In the rows, zero is written as 128.
Each named turn below is shown by a few rows before and after it. Which turns, in which order, take the first row of each later pair to the second? The first pair is answered.
U:
[162 136 151 111 145 123 111 164  75  70 114] -> [169 143 109  67 165  94 122  95 111 136 155]
[ 85 139 118 143 107 107 167 105 105 131  96] -> [122 118 145 135  83  99 152 126  87 113 100]
[166 129 123 112 109 115 150  93 148 179 171] -> [ 86 160 117 176 142 160 167 125 147 143 119]
[150 103 155 137  79 107 142 111 103 151 126] -> [105 126 125 147 111 112 159  86 123 175 125]
D:
[135 124 131 114 116 110 141  96 141 157 145] -> [162 123 142  97 126 117 113 129 133 113 148]
[139 135 112 100 157 127 122 125 146 109 154] -> [128 128 106 114 138 115 147  97 146 150 154]
[150 126 124  99 156 137 113 164 129 127 114] -> [116 132 105 117 157 131 140 129 138 170 111]
A:
[132 114 147 143  93 135 140 127 110 144 134] -> [155 122 132 103 115 128 123 117 126 142 155]
[ 97 123 123 164 115 119 152  99 116 139  97] -> [155  99 143 130  91 102 129 108 104 130 120]
[109 143  94 119 158 131 171 108 138 108 135] -> [109 122 126 156 110 131 184 124 106 105 113]
Y:
[154 132 123 129 110 118 139 116 130 101 134] -> [140 132 123 144 105 121 148 114 125 106 125]
[132 117 136 123 107 125 131 132 118 132 132] -> [117 121 129 129 114 127 139 121 122 144 131]
[ 67 115 143 177 141 157 153 155 132 115  87] -> [ 77 139 100 123 193 150 139 122 174 132 121]
M:
[136 112 153 148  99 131 122 142 110 105 140] -> [146 120 125 110 123 116 122 101 139 137 169]
[167 107 133 101  94 109 104 116 116 152 146] -> [148 140 113  89 150 138  84 141 136 105 141]
[152 107 116 145 135 130 136 137 140  89  90] -> [166  93 112 135 114 109 145 107 142 129 106]
[108 130  84 142 137 101 140  40 157 234 158] -> [ 58 175  93 183 207 179 101 153 152  91  96]

Each pair is two turns apart.
[130 103 137 107 128 109 153 131 139 157 152] -> [ 97 116 128 127 145 123 165 132 144 154 134]  Y U
[138 105 130 132  84  98 145 109 122 148 130] -> [164 122 117  89 129 108 108 126 143 111 148]  A D
[123 117 131 177  92 122 146 155 109 139 103] -> [121 147  79 124 152 113 142 112 154 167 136]  A U
[165 102 172 151  79  98 134 100 107 159 166] -> [ 87 151 114 159 153 123 154  73 153 174 156]  A A
[169 153 139  74 179 143  93 148 153  97 150] -> [173 147 156  86 167 148  89 167 137  81 138]  Y A
[ 96 106 151 169 127 156 148 153 137  79 114] -> [171  82 149 100 107 112 132 111 149 118 171]  A M
[ 52 166  84 170 176 182 132 165 151  81  97] -> [162  96 101 103  75  85 147  68 141 205 180]  A M
[192  52 160 179  53  87 160 125  62 148 126] -> [229  53 163 141  70  89 128 146  65 115 141]  A Y
[109 140 150 162 126 149 124 151 119  87  87] -> [ 91 134 132 169 109 130 155  99 125 151  95]  M U
[130 138 129 124 121  83 102 129 121  69 155] -> [116 141 112 123 121  70 123  91 135 114 166]  U D
[195 154 119  97 140 103 113  99 122 153 168] -> [200 142 160 134 112 121 106 152  85 105 139]  D Y
[165 126 164  97  88 106 123 119 118 151 143] -> [104 142 147 141  97 117 159  99 124 178 119]  Y U
[125 122 109 107 164 134 104 107 148 107 124] -> [100 114 126 152 141 147 121 126 127  98  94]  M D
[141 137 121 105 165 157  93 174 126  67 127] -> [118 117 100 120 118 111 155  73 135 195 152]  M U
[114  95 120 162 106 124 128 105 117 144 106] -> [105 102 114 165 115 128 129 108 120 141 103]  M A
[ 92 126 134 149 150 138 133 161 129  86 110] -> [ 86 124 110 139 142 112 159 101 144 157 133]  D M
[ 83 140 131 161 136 154 158 141 132 116  94] -> [159 133 119  72 156 124 115 124 154 115 153]  U A
[131 140 156 166 122 146 143 182 108  78 115] -> [101 138 130 176 104 122 188 112 123 166 129]  Y M
[101 156 112 105 160 119 124  86 131 132 142] -> [ 79 160 120 133 159 134 127 110 118 110 117]  M Y
[133 112 152 144  90 127 138 128 107 144 123] -> [129 114 139 132  95 122 142 107 117 164 133]  Y A
[108 140 150 150  87 136 171 130  84 103 103] -> [ 94 176 112 119 153 154 151 133 118  76 112]  M M
[ 97 112 126 131 194 190  98  99 183 121 153] -> [ 81 111 124 145 186 193 113  88 183 140 147]  A Y
[115 143 100 115 148 121 123 117 148 137 134] -> [129 111 132 137  94 111 132 125 117 147 129]  U M
[120 119 121 132 184 142 109 163 174  82 132] -> [169  71 163 135 107 113 114 162 137 104 137]  U M
[ 86 158 107 156 142 150 134 138 155 144 101] -> [ 97 150 101 143 135 133 141 111 159 173 117]  M M
[163 130 109  92 150 118  96 127 145 121 158] -> [115 135 131 155 141 153 113 171 121  86 106]  D M
[107 108 120 158 104 117 178 102 107 139 108] -> [ 93 118 119 165 116 131 175 116 109 118  97]  D Y
[109 150 108 143 169 158 136 169 126 101 115] -> [127 114 143 170 103 141 151 167  93 124 108]  U Y
[142 106 125 124 122 144 126 143 126 118 131] -> [136 101 125 134 113 139 135 135 124 132 127]  M Y
[ 88 155  85 142 147 146 155  97 171 171 121] -> [197 101 136  96  80 110 117 119 134 153 153]  U U
[174 126 139  90 134 121 103 150 118 117 150] -> [113 135 150 156 129 149 133 169 102 107 103]  U M
[106 168 114 176 164 174 129 157 137 100 106] -> [199 113 137 123  90 109 126 107 121 166 161]  M A
[ 99 126 112 142 125 122 147 107 114 163 132] -> [142 129 107  92 153 119 108 124 127 128 156]  D A
[110 120 141 158 118 143 146 154 110 115 113] -> [132 113 149 140 118 138 132 162 107 100 122]  Y U
[120 155 121 147 160 114 144 136 152 100 104] -> [125 145 115 145 143  93 159 100 155 143 119]  M Y
[116 138  86 127 149 114 154 102 130 148 151] -> [127 117 110 145 107 105 164 107 106 154 144]  U M
[140 101 156 151  75 119 120 143  91 122 121] -> [172 105 147 107  92 110  97 137 106 120 149]  M Y
